In the rows, zero is written as 128.
Each path below is one point turned by a fixed rotation once a step. After each direction that follows a path, write how fast that rotation turns it, in deg/step (0 if it stays still).
Each turn is a multiple of 5 degrees from 10 to 175, or 0.
Each row of a path follows its step; steps can be skipped.
Path 1:
step 0: [123 135 129 128 133 132 130 134 128 132 132 127 130 121 122 119 124 125
 128 119 126 126 130 129 122 128 127 133 121 125 122 126 128 131 131 126
 117 133 120 135 122 139 122 133 125 116]
step 1: [115 132 133 129 125 135 128 129 127 134 129 131 129 124 132 124 126 132
 130 125 126 133 130 126 124 130 122 131 126 137 124 132 135 123 133 133
 131 132 126 135 123 138 116 124 130 116]
step 2: [124 125 124 124 128 130 132 126 129 129 129 126 118 125 132 124 132 130
 131 122 129 136 132 128 125 137 128 126 132 131 130 136 140 121 132 123
 127 128 134 134 139 138 120 129 133 117]
step 3: [122 123 117 120 130 127 124 127 132 134 135 129 118 134 129 121 135 132
 128 127 124 131 136 126 121 129 131 135 129 123 127 123 133 126 132 123
 122 135 131 124 136 133 122 130 122 121]
step 4: [113 125 120 129 124 132 126 128 129 141 129 129 124 136 128 126 136 133
 132 129 122 121 134 127 126 133 124 139 124 129 137 124 133 128 132 126
 132 129 129 121 127 131 130 124 126 129]
step 5: [126 128 123 124 128 136 132 130 128 135 129 133 124 136 132 131 140 133
 131 120 129 113 126 131 130 136 127 130 125 128 137 139 128 135 131 122
 131 126 133 125 129 131 130 132 134 128]
step 6: [132 125 122 124 134 133 131 137 123 135 138 130 127 135 131 131 133 135
 132 128 132 115 126 135 125 129 131 134 123 129 122 133 125 129 129 132
 122 124 126 125 129 126 124 141 125 122]
step 7: [116 129 123 126 133 135 133 144 128 135 133 127 132 125 128 133 132 138
 131 131 131 131 127 130 127 127 123 134 123 130 123 130 121 129 130 138
 127 116 123 126 129 128 131 130 125 124]
step 8: [128 139 127 123 135 136 133 129 124 131 133 128 132 124 129 137 135 141
 125 121 130 137 124 128 125 129 127 132 125 133 126 131 128 129 124 128
 134 117 137 133 135 131 130 125 129 125]
step 9: [138 132 122 130 135 130 129 131 125 133 137 126 131 128 125 129 140 129
 128 121 124 136 125 137 122 125 132 136 136 131 124 124 133 124 124 131
 129 127 131 132 140 123 127 124 129 122]
step 10: [125 125 111 130 129 132 128 128 130 136 128 129 131 124 130 127 140 127
 124 124 125 140 124 136 124 119 126 132 136 126 132 123 132 131 125 132
 133 127 122 123 126 120 128 124 126 124]
Speeds:
[128 131 128 125 129 128 131 128 129 129 129 130 127 127 128 129 126 128
 130 130 127 131 128 125 128 126 129 129 128 129 126 129 129 124 129 126
 127 127 127 130 129 125 127 126 131 127]  55
Path 2:
step 0: [128 130 120 129 131 124 138 120 132 127 131 126 124 131 130 135 127 120
 133 132 124 141 134 125 128 122 124 119 122 134 132 128 142 128 131 126
 129 128 122 129 129 120 137 124 132 142]
step 1: [128 140 125 132 123 128 129 124 127 138 132 131 124 126 130 133 118 122
 128 124 118 144 128 127 129 133 121 126 122 127 128 140 137 128 134 132
 128 120 124 126 131 131 132 130 136 133]
step 2: [126 139 128 126 131 129 128 122 126 135 129 127 131 126 125 129 131 131
 137 128 125 136 129 122 124 120 117 131 130 122 128 144 136 122 134 143
 131 129 124 128 128 135 122 136 128 131]
step 3: [131 131 130 130 127 121 115 121 120 136 135 132 124 133 131 126 137 131
 130 134 133 130 133 130 122 132 121 123 130 120 124 138 132 122 124 140
 129 126 132 124 125 136 124 128 116 133]
step 4: [130 134 130 125 132 112 127 121 132 122 133 128 115 142 131 121 134 128
 135 132 134 129 130 126 129 135 130 126 125 122 122 133 129 128 128 133
 134 132 132 131 125 124 114 129 120 129]
step 5: [132 137 124 128 125 123 126 127 130 117 136 131 115 141 124 117 127 121
 126 134 133 134 127 117 126 135 129 127 133 135 124 123 128 125 121 132
 129 120 132 131 119 125 126 125 131 131]
step 6: [127 130 121 126 129 130 140 125 132 120 134 126 122 136 129 118 113 124
 127 131 141 128 128 123 122 127 124 130 125 127 129 134 133 132 129 133
 130 124 138 132 121 123 136 128 139 131]
step 7: [124 131 123 134 135 135 126 129 131 127 142 138 129 135 129 134 115 125
 127 131 136 128 134 121 121 122 124 125 122 132 133 132 136 133 125 130
 137 128 123 120 124 129 136 132 134 133]
step 8: [139 131 129 126 133 131 128 131 130 131 140 134 130 123 129 137 119 130
 143 125 130 129 131 127 123 131 126 120 123 130 118 140 140 132 132 124
 138 129 126 126 126 130 134 132 130 129]
step 9: [131 137 125 129 132 127 122 130 127 133 135 125 134 126 132 131 131 137
 144 133 125 135 123 124 130 133 130 127 133 127 122 138 126 134 122 131
 144 120 119 127 130 127 132 136 126 133]
step 10: [131 132 118 129 132 119 134 125 125 132 130 123 126 125 134 128 140 134
 143 134 130 135 126 133 125 130 126 119 134 127 124 131 132 120 118 135
 132 129 127 135 127 124 135 123 126 139]
Speeds:
[127 128 126 128 129 130 129 131 126 127 129 126 130 129 129 129 125 126
 128 129 126 128 129 126 128 128 130 128 128 126 125 129 127 129 127 126
 127 131 128 126 124 125 130 127 126 127]  40
Path 3:
step 0: [127 119 129 117 136 126 124 135 133 121 125 131 129 125 134 136 127 131
 124 121 118 126 136 135 124 129 142 129 129 132 130 134 132 121 125 124
 131 127 129 122 134 123 132 129 129 130]
step 1: [136 130 121 133 134 134 124 129 131 137 126 132 137 122 133 121 127 125
 125 132 130 127 131 133 136 121 131 126 122 119 120 128 127 130 136 123
 123 130 119 131 132 124 140 124 123 132]
step 2: [121 125 129 123 136 132 128 128 123 122 116 130 125 127 138 128 133 136
 124 130 124 120 124 124 118 127 131 129 127 115 121 131 133 137 127 126
 137 128 129 129 128 131 130 134 133 131]
step 3: [124 133 119 122 127 137 119 139 128 130 128 130 127 128 133 125 128 132
 122 126 130 120 132 126 130 128 114 125 125 134 117 124 132 126 130 126
 119 128 125 121 131 124 128 132 117 127]
step 4: [132 126 123 123 131 130 128 132 129 131 122 116 126 124 130 134 130 136
 130 125 133 120 121 124 137 124 134 129 120 120 133 122 134 133 126 124
 129 118 130 123 115 125 126 128 136 126]
step 5: [128 129 130 130 130 122 118 146 128 130 129 124 133 131 137 139 124 133
 126 126 113 130 126 129 131 131 128 130 131 131 127 128 129 129 127 131
 127 128 128 130 137 118 132 134 126 123]
step 6: [128 136 117 125 132 127 128 130 125 125 124 128 144 123 131 129 126 125
 125 127 136 124 130 136 138 123 139 127 121 130 128 139 130 127 128 127
 135 127 118 120 129 126 130 126 134 129]
step 7: [128 125 129 126 140 132 132 126 131 122 117 126 134 126 141 136 125 131
 128 132 118 134 130 133 125 119 129 132 129 120 123 127 132 133 134 121
 118 132 130 133 133 130 126 132 127 129]
step 8: [121 123 126 117 133 136 122 135 132 135 122 131 128 122 132 122 130 126
 119 129 131 118 138 135 124 133 130 121 129 130 120 136 132 131 126 130
 127 131 131 122 124 120 137 124 129 129]
step 9: [129 127 118 130 130 127 128 128 128 127 124 132 125 117 130 129 128 130
 127 125 125 123 122 122 130 128 123 125 118 113 127 120 137 132 134 114
 123 118 126 128 129 123 134 130 124 127]
step 10: [130 121 128 123 129 133 123 139 124 129 121 121 126 135 145 124 130 135
 125 127 126 118 128 122 129 131 134 124 124 129 129 127 124 130 123 134
 136 126 129 130 130 124 128 141 122 125]
Speeds:
[126 129 126 132 128 128 126 125 127 128 126 128 128 127 126 129 127 128
 129 131 127 126 127 129 129 127 130 129 128 126 129 128 128 128 129 126
 128 125 132 128 128 131 127 127 129 126]  145
Path 4:
step 0: [133 132 136 121 119 125 123 135 127 136 120 129 128 130 118 128 121 126
 128 120 132 135 133 136 128 126 126 130 134 124 132 126 134 125 131 127
 125 140 125 130 129 125 139 120 126 130]
step 1: [121 121 125 128 130 126 124 127 128 129 129 134 128 124 133 134 122 118
 123 126 133 124 135 122 138 135 128 138 130 119 135 128 120 130 125 131
 132 129 134 127 138 135 128 119 120 129]
step 2: [138 128 127 127 126 128 126 123 113 126 133 127 132 120 124 129 131 135
 126 125 131 119 125 133 129 122 119 140 122 128 129 120 131 133 126 125
 131 125 117 126 133 125 126 122 128 124]
step 3: [125 132 133 126 134 130 121 137 130 125 138 138 130 126 124 127 125 117
 133 131 124 121 130 121 120 126 132 130 124 137 128 127 122 119 117 133
 131 128 120 126 126 126 128 129 126 121]
step 4: [133 129 128 130 120 136 131 125 124 117 129 133 127 141 125 130 137 124
 132 122 136 130 126 129 132 125 129 122 127 128 140 119 127 125 130 133
 128 126 130 118 121 124 137 126 128 127]
step 5: [129 126 132 125 133 128 117 128 125 122 129 138 133 137 129 120 140 129
 120 130 129 129 133 132 126 133 129 126 132 124 129 133 125 133 125 129
 124 136 131 130 141 134 126 137 131 122]
step 6: [123 127 119 127 132 128 139 131 130 129 130 135 128 131 127 131 127 133
 121 127 129 129 131 135 132 126 128 125 132 126 128 116 141 123 134 131
 133 137 117 125 133 122 122 133 121 130]
step 7: [124 120 135 139 127 119 123 118 136 131 136 125 122 130 132 122 128 128
 129 123 118 128 126 126 130 130 125 134 131 135 129 120 126 129 126 132
 128 129 126 130 128 133 132 136 118 121]
step 8: [122 136 141 131 130 129 133 124 136 125 118 128 134 140 123 127 125 128
 131 122 128 116 121 136 132 125 124 131 123 126 127 126 134 131 125 123
 132 134 123 129 123 129 129 123 133 127]
step 9: [128 119 129 131 131 123 127 135 135 116 126 134 125 124 131 125 127 123
 135 132 131 132 130 131 125 131 130 136 124 127 116 126 133 126 130 128
 133 133 139 121 131 137 136 124 131 124]
step 10: [125 136 131 136 129 135 129 122 119 121 127 130 133 127 125 127 127 137
 124 124 125 132 128 123 125 133 124 127 129 126 123 116 130 123 138 130
 133 124 134 135 137 123 130 116 130 129]
Speeds:
[127 128 127 129 125 129 128 128 125 129 126 129 129 127 127 126 128 127
 128 128 130 132 130 129 130 131 129 127 129 127 128 127 127 128 129 129
 126 131 127 132 128 129 126 131 127 129]  65
Path 5:
step 0: [131 127 124 142 124 125 129 126 124 126 122 123 122 130 135 135 121 126
 134 136 136 135 115 129 129 118 127 123 123 126 124 129 130 130 123 132
 125 123 131 131 122 124 119 127 131 135]
step 1: [136 129 129 144 129 123 136 123 125 139 122 115 133 128 135 128 129 129
 128 129 130 127 120 128 126 122 122 129 129 126 127 130 133 128 126 127
 125 136 141 128 132 125 129 130 125 135]
step 2: [139 120 134 133 128 124 124 127 123 133 126 127 134 133 134 129 129 128
 119 126 121 128 125 132 119 131 113 133 118 138 129 134 134 133 125 130
 134 135 134 126 131 130 129 131 133 130]
step 3: [138 119 127 133 132 122 116 127 121 132 138 128 132 129 136 131 135 127
 120 132 123 133 130 128 126 135 126 135 129 134 123 123 123 133 126 129
 133 131 128 134 124 132 114 129 128 126]
step 4: [133 113 125 131 134 122 127 125 121 124 140 133 131 129 129 125 123 135
 123 131 140 132 124 121 126 128 132 128 132 127 118 129 131 130 124 130
 129 120 135 136 129 131 119 130 129 126]
step 5: [133 116 128 129 127 123 140 127 127 127 140 122 137 134 125 128 138 133
 133 126 135 139 117 127 126 124 130 123 132 124 127 129 133 130 129 136
 128 123 134 127 122 129 132 126 124 129]
step 6: [129 127 131 125 134 117 136 133 126 124 129 122 134 130 131 125 131 124
 129 128 130 135 117 136 128 123 125 129 118 128 121 128 133 134 123 137
 121 135 133 120 118 128 132 126 132 119]
step 7: [130 136 127 128 135 117 120 131 130 129 128 113 131 133 139 136 125 123
 122 135 128 137 121 132 126 130 124 128 124 121 116 128 127 126 125 130
 131 128 126 123 126 124 129 128 134 126]
step 8: [130 131 126 144 137 123 123 120 124 125 129 125 135 123 134 134 129 127
 122 142 128 128 132 123 128 127 122 123 132 127 117 134 126 125 125 134
 133 126 134 126 132 131 137 128 132 128]
step 9: [139 125 129 128 128 136 125 126 128 132 130 131 141 128 132 128 134 130
 126 132 129 131 133 127 124 134 119 126 136 127 121 137 128 130 124 135
 124 126 137 131 128 136 140 137 121 129]
step 10: [134 120 125 121 128 135 122 133 129 134 131 138 129 128 129 131 131 125
 131 135 123 135 125 122 130 128 119 123 121 132 123 128 132 139 124 138
 128 123 134 133 115 133 127 130 124 122]
Speeds:
[127 127 130 125 127 129 127 128 127 129 127 128 130 129 129 125 125 130
 125 127 131 126 128 129 128 128 128 129 128 125 125 129 129 127 127 127
 125 130 127 127 129 128 128 132 128 128]  145
[131 130 128 128 128 128 127 129 126 130 125 129 129 125 130 128 129 129
 125 130 125 126 128 129 130 129 127 127 131 131 128 129 129 128 127 128
 128 128 129 129 129 125 129 129 131 131]  55
